In the data rows, 128 means zero.
Here are some points:
[110 128 165 177  81 165 155 100  74 124 202 123 164 150 152  91  31]
[153  85  97 227  75 166  85 109  14 106 233  80 162 137 118 119  81]
[128 167  92  46 184  87 145 176 219  77   0 191 101 135 140 197 255]
[130 129 124 104 114 146 139 129 139 105 121 129 150 139 132 112 131]
[119 103 130 143  93 157 110 126 100 144 188 116 137 154 117 109  73]
[185 122  61  82 179 100 116 198 139  68  38 150 112 111 126 227 255]
[124 132 140 181 115 157 115 108  99 159 173 106 141 115 139 124  55]
[ 75 155 211 151 109 144 142  88 145 188 196 126 125 142 113  95   0]
[ 73 117 176 142 143 123 148  90 181 145 114 124  92 102 111 126  25]
[133 156 130  95 164 128 152 164 186 127 106 164 122 144 151 147 180]
[ 42 123 233  78 137 108 173  90 204 143  78 113 108 146 118  99  53]
[ 56 147 217 121 104 157 204  86 195 147 112  98 127 136 122 122  16]
[121 131 100  87 158 111 137 176 177 135  64 155  97 133 146 147 253]
[ 58 117 200 155  96 135 124  49 125 145 148 110 128 144 114  49   0]
[ 88 148 190  95 181 119 153 104 185 113  88 133 109  86 109 128 121]
[133 168 132 108 151 119 136 145 179 138 106 175  98 135 126 167 190]
[106 108 155 118 106 118 142 110 146 144 153 127 103 125 105 116  75]
[203 113  51 196 125  97  46 131  11 126 193 120 155  97 137 108 149]
[129 151 109 102 143  88 160 136 179 140  89 171  80 130 138 142 200]
[231  77   0 192 100 131  31 179   0  90 187  90 172 112 135 153 165]
[207  90  12 137 127 138  37 208  60 102 133 122 143 118 120 138 255]
[ 53 113 203 155 105 137 183  68 156 102 138 120 118 126 114 103  28]
[141 104 137 113 142 162  77 149 126 116 128 105 146 145 118 144 177]
[177 159  67 100 181 144  84 193 142 106 128 159 151 123 105 173 234]
[185 121  58 126 144  96  77 178 104  98 147 133 145 103 116 160 181]
[133 155 130  35 163 100 134 177 198 136  26 188 112 161 142 150 250]
[178 144  65  92 185  99 136 190 141  99  41 136  99  98 126 196 255]
[120 124 134 153 112 152 145 104 124 111 174 119 120 113 128 127  64]
[139 131 114 150 119 154 136 138 108 101 182 113 177 114 121 113  80]
[ 66 150 217  98 143 126 203 108 227 159  71 151  90 135 133 131  66]
[108 125 138  99 136 132 159 140 197 109  83 148 102 133 120 161 148]
[ 69 139 216 105 149 132 166  90 184 148  79 148 109 125 130  99  44]
[198 132  57 154 133 110 107 161  34 130 164 136 125 106 138 143 213]
[164 129  76 138 127 132 109 170  76 115 168 138 156 117 138 126 155]
[ 80 128 166 141 115 123 113  66 145 136 128 121 129 128 109  85  30]
[136 144 122 133 140 138 143 139 142 157 128 131 112 132 137 141 130]
[ 42 159 245  86 169 124 216  70 255 160  62 137  71 117 117 111  16]
[127 136 141 161 106 150 148  90 111 129 172 105 157 124 131  97  26]
[186 121  41 123 128 117 108 188  81 112 101 119 146 108 137 184 228]
[132 116 127 164 150 113 115 136  86 143 173 104 133 100 131 141  49]
[ 35 162 236 111 121 121 214  68 207 176 116 159  98 148 133  86  45]
[166 153  78  77 195 108 105 199 137  96  60 175 114 114 122 188 255]
[140  91 122 218  59 161 127  98  14 162 255  92 190 133 133  48   0]
[ 88 150 165 111 150 157 176 140 185 149 119 148 110 122 122 144  95]
[119 141 124 126 126 120 128 126 119 142 105 143 107 140 157 133 149]
[122 138 139 162  91 139 124 115  97 134 179 109 148 151 132  91 103]
[ 55 159 216 121 125 146 178  58 221 148 102 120 105 122 113 101   0]
[118 129 132 163  92 127 126 116  71 150 169 114 138 128 133  98 103]
[ 84 146 178 106 141 141 133 104 187 117 109 139 141 149 130 112 103]
[143 113 133 118 133 137 147 152 136 134 110 131 123 151 145 157 162]
[174  97  95 127 152 104  91 151 118 132  86 125  90 121 152 165 205]
Then 24 other points, each followed by its number:
[174 131  64  86 133  66 109 152  92  87  71 163 112 103 131 143 255] 0
[134 145 115  85 136 137 134 152 158 103  79 127 131 118 119 137 216] 1
[ 89 149 163 127 127 154 144 109 175 129 114 137 133 136 123 113  67] 2
[ 87 167 194  89 168 143 137 111 213 142 108 145 115 112  92 115  80] 3
[177 148  92 134 173 125  82 162 119 148 111 134 118 126 151 167 165] 4
[149 152 115  69 176 118 105 150 169  81  57 148 112  88 119 179 240] 5
[153 132  97  98 131 143 113 160 117 101  77 113 149 137 131 155 221] 6
[135 117 148  89 132 137 136 132 117 107  90 133 125 129 127 135 172] 7
[173  87  90 246  86 139  37 106   0 134 246  96 179 138 153  95  27] 8
[ 18 150 235  84 111 133 182  61 216 149 110 121 113 118  95  88  24] 9
[116 130 160 171  79 162 126  78  85 142 201  87 142 121 118  89  29] 10
[124 139 142 106 137 107 145 122 191 123  87 151  84 130 121 123 146] 11
[ 89 143 156  95 138 107 166 143 196 168  65 138  86 137 130 142 158] 12
[114 154 142  94 160 143 184 152 178 125  91 138 110 104 130 163 164] 13
[132 141 103 124 150  93 140 133 151 142 101 154  97 123 133 141 187] 14
[139 117 107 153  86 151 129 124  98 100 195 120 176 134 127 106  98] 15
[ 85 120 191  82 126 118 168 105 181 123  82 121 118 150 119 123 130] 16
[196 146  75 123 147 143  89 169  91 129 137 113 145 139 154 150 219] 17
[127 152 145 132 121 153 142  97 154 110 169 138 166 125 117 112  80] 18
[ 84 139 169  71 132 133 170 148 199 134  93 149  91 152 114 125 160] 19
[ 89 135 148 129 122 144 152  92 185 133 112 122 130 143 120 111  60] 20
[ 94 119 149 144  89 157 151  93  99 116 146  96 151 110 126 118  26] 21
[116 109 106 138  90  98 125 132 106  99 128 130 125 106 126 127 105] 22
[ 93 164 169  67 157 113 186 131 215 132  88 194 105 120 110 136 168] 23
Which of these numbered points is nearest to each point below, ignoring the 2 directions in which the first points spread most? Its number follows each.
[131 122 146 129 129 138 138  99 117 132 155 111 134 118 124 107  91] > 10
[230 113   6 200 126 114  67 184   1 118 196 138 153 124 166 167 217] > 14
[181  78  43 215  75 110  64 135   0  92 212  94 172 102 130 121  75] > 22
[ 64 146 224 131 112 170 152  66 142 117 146  92 152 130 125  83   8] > 6
[ 82 149 188  85 162 138 131 122 187 123 107 147 140 120 100 102  80] > 3
[116 142 150 166  97 125 135 113 117 189 165 123 110 142 134 103  70] > 12
[124 109 146 108 124 148 127 123 109 127 108 128 129 134 133 124 145] > 7
[178 120 101 147 128 145  73 153  76 146 203 123 146 121 131 132 118] > 3
[134 132 126 111 129 130 146 147 152 120  88 112 131 137 138 150 158] > 6
[130 131 136 102 121 162 146 127 132 110 129  80 151 132 105 135 112] > 6
[139 124 118 132 110 123 146 140 104 137 179 141 147 116 121 110 106] > 23
[ 75 174 184  76 198 115 168 105 246 110  55 162 115 126 110 134 160] > 18
[ 61 154 211 120 122 143 175  73 204 158 117 123 108 150 113 102  51] > 10
[ 89 156 173 124 113 158 181  84 169 130 161 144 161 133 120  98  49] > 18
[141  98  92 154 123 119  76 135  97 118 120 131 132 153 146 142 149] > 8
[173 110  92 179 139 119 110 149  59 128 159 134 142 115 155 149 170] > 14
[143 132 103 129 153 102 124 149 121 132 125 144 115 125 128 122 180] > 14
[203 101  56 152 133  90  72 152  89  79 136 127 142 120 130 129 212] > 11
[115 161 129  61 201 128 169 170 219 110  38 166 106  99 120 201 233] > 13
[160 144  77 111 166  95  89 174 133 103 120 158 133  98 129 161 196] > 3
[ 54 132 237  67 114 145 190  81 188 117  76 142 115 150 131 109  83] > 7
[192  95  50 151  94 100  81 159  93 126 165 135 123 153 142 126 165] > 11
[ 28 147 223  62 143 114 180  72 238 132  70 149 111 125 103 100  89] > 9
[186 109  59 220 124 150  82 149  18 146 221  87 176 122 140 118  87] > 4
[175 117  70 130 120 144  94 157  91 100 131 109 150 122 121 146 215] > 1
[ 88 153 167  84 109 138 178 109 174 122  95 120 114 114 113 109 113] > 1
[ 85 134 179 122 103 124 178 102 143 173 121 113 120 113 140 102  35] > 12
[104 115 136  93 128 132 143 143 165 129 112 143 109 152 116 127 162] > 19
[103 137 134 121 154 147 171 146 164 137 117 126 120 101 127 158 118] > 13
[200 115  56 153 154  83 102 155  74 149 152 132 132 123 150 143 164] > 14
[138 126 109 158 128 124 128 160  86 154 169 121 111 120 130 132 123] > 12
[130 141 119 117 113 128 158 132 140  92 146 140 149 128 132 130 117] > 15
[113 107 139 198  93 170  96 104  69 131 213  98 181 139 145 102   1] > 2
[120  96 125 138 104 140 111 144  94 143 182 121 139 163 112 109 100] > 19
[147 107 125 189 108 135  98 103  89 137 184 110 133 128 108 101  63] > 11
[184 116  45 151 104 119 110 167  63 119 200 152 167 134 128 129 160] > 23
[100 151 186 144 124 128 164  78 126 163 166 129  97 107 125  83  40] > 14
[ 87 117 193 168 100 117 140  48 146 127 162 106 132 133 104  66   1] > 11
[122 145 113  97 130 116 159 153 175  89 128 153 139 127 124 152 145] > 15
[125 123 146 156 156 110 108 127  80 141 143 144 145 141 162 115 107] > 8
[144 134  93  86 134 135 107 170 133 112 112 157 114 137 115 151 234] > 19
[111 126 110 104 135 109 109 140 157 109 117 139 135 108 111 136 139] > 9
[121  82 160 138  80 155 121 114  58 131 171 102 154 154 139  91  45] > 7
[107 122 137 125  93 157 163 128 114 114 122  92 154 104 135 135  75] > 21
[131 134 116 113 122 136 141 131 137 109 139 142 150 123 124 123 123] > 15
[ 98 124 156 124 145 128 129 122 182 154 143 130 121 137 110 113  77] > 3
[107 101 186 124 136 125 124  81 173 144  88 106  87 130 132 127  43] > 8
[120 127 149 171 108 147 115  77 107 131 185 125 139 116 123  94   0] > 2
[ 92 176 143  56 140  97 183 153 218  98  56 167 110 148 130 140 222] > 15
[116 137 154 101 134  87 148 105 188  98  93 150 113 140 116 109 133] > 11
[ 45 150 217  91 115 157 190  94 195 161 123 132 104 143 106  84  54] > 19
[147 137  94  61 188 106 127 178 167  64  44 160 109  85 124 188 255] > 5
[ 92 135 157 154 133 122 142 108 139 141 130 157 135 137 156 104  69] > 8
[ 80 174 164  46 166 124 197 131 236  98  14 153  99 131 127 148 220] > 1
[ 34  85 232 149  85 164 146  53 165 146 167  80 143 145 104  80   0] > 16
[ 97 158 153  65 150 123 166 145 186 101  80 137 120 148 118 137 217] > 1
[105 149 157 115 141 124 134 138 167 140 129 162 139 143 142 124  91] > 2
[230 146   0 106 163  92  90 217 129  85  57 175 113 136 152 211 255] > 20
[124  98 110 185 111 140  90 128  59 141 200  92 160 127 122 101  91] > 12
[133 135 123 134 134 111 150 128  88 135 144 131 109 115 122 109 173] > 14
[ 98 160 153  77 148 141 181 127 206 101  95 143 129 117 108 131 134] > 15
[ 96 173 156  70 169  98 185 126 220 146  44 161  66 100 120 156 196] > 14
[ 78 168 191  77 153 139 194  96 238 136  45 141 103 132 123 156 133] > 10
[124 128 134 139 119 166 151 115 140 118 172 116 155 127 116 114  80] > 15
[ 92 158 186 161 119 142 149  74 155 186 177 142 117 126 126  91  42] > 14
[ 89 142 187 131 132 145 167 115 171 160 143 147 142 139 139 117  52] > 2
[114 139 155  99 162 108 163 122 188 116 108 137 137 131 121 135 112] > 18
[ 87 139 183 128 109 150 158 108 130 128 160 108 152 147 122  90  85] > 1
[138 144 110 137 128 147 118 164  95 118 172 128 165 137 136 130 116] > 2
[133 139  98 106 124 116 138 143 160 116  91 157 121 157 142 144 197] > 15
[115 139 158 106 155 131 125 113 129 148 103 111 110 120 123 141 151] > 10
[117 127 163 145 120 147 152  89 126 135 158 118 136 121 125  95  60] > 10
[150 130 107 145 132 123 110 129 153 136 125 129 114 127 123 122 159] > 11
[107 126 157 101 156 131 137  90 159 122  95 116 123  97 124 119 105] > 5
[ 80 121 208 174 104 144 166  65 145 189 185 102 122 139 111  94   0] > 12
[ 80 165 159  15 174  67 203 128 255 108   0 175  63 129 125 157 244] > 0
[ 88 165 178  76 217 105 127 137 204 125  26 181 105 136 145 155 222] > 8
[ 40 178 210  52 169 116 166  96 255 127  55 164 109 101 102 132  86] > 3
[ 65 162 224  43 141 129 196 109 229 111  49 144  99 139 108 129 167] > 1
[174 121  84 164 140 152 118 173  70 129 184 112 149 111 144 167 120] > 13
[118 145 140  65 160  65 152 124 235  90  41 171  90 128 117 143 217] > 11
[159  98 102 170 105 102  87  91  82 115 162 112 151 131 122  93  85] > 11
[ 74 135 162  87 156 136 122 107 188 119  84 123 129 112  96 133 166] > 9
[197  89   1 164 108  83  68 189  30  90 148 120 136 109 143 159 224] > 22
[ 94 145 169 136 113 147 157 112 142 153 165 132 127 122 129  98  23] > 2
[166  92  94 216  93 125  66  91   5 150 216  87 163 122 136  85  38] > 8
[ 60 120 207 132 116 147 162  91 140 139 158 116 158 156 116  88   0] > 2
[173 124  71 161 120 143  89 138  92 121 157 100 145 113 128 130 129] > 20
[ 67 126 175 106  86 118 181  91 183 129  97 125 103 112 106 104  45] > 22
[160 134  90 118 170 144 126 186 129 120 115 144 117 114 138 184 199] > 13
[164 117  90 140 134 110 104 137  92 136 137 140 124 116 147 143 158] > 14
[138 162  92  45 191 122 149 211 215 104  34 179  93 107 133 231 255] > 13
[130 145 125  98 135 125 145 131 183 118  81 130 107 105 117 154 149] > 10
[103 135 148 137 124 142 144  96 133 124 153 100 131 136 124 114  96] > 10
[ 64 146 194  88 122 144 175  90 213 149  83 127  99 148 124 120  93] > 10
[ 39 142 226  76 111 145 161  68 255 151  67 138  94 136  89  89  62] > 9
[142  93 100 164  94 132 127 128  59 133 160  82 150 102 120 121  77] > 21
[113 160 172 154 150 124 126 106 133 158 154 129 142 136 135 128  57] > 4
[ 88 160 163 129 131 150 170 112 144 134 138 125 127 113 118 121  67] > 13
[116 125 151 151 100 118 134  90 148 157 153 122 115 129 123  89  65] > 11
[ 67 164 162  35 145  88 207 138 234 126   0 179  83 128 120 139 220] > 0
[148  94  97 187 123 125  85 143  81 133 176 120 129 113 137 142  64] > 8
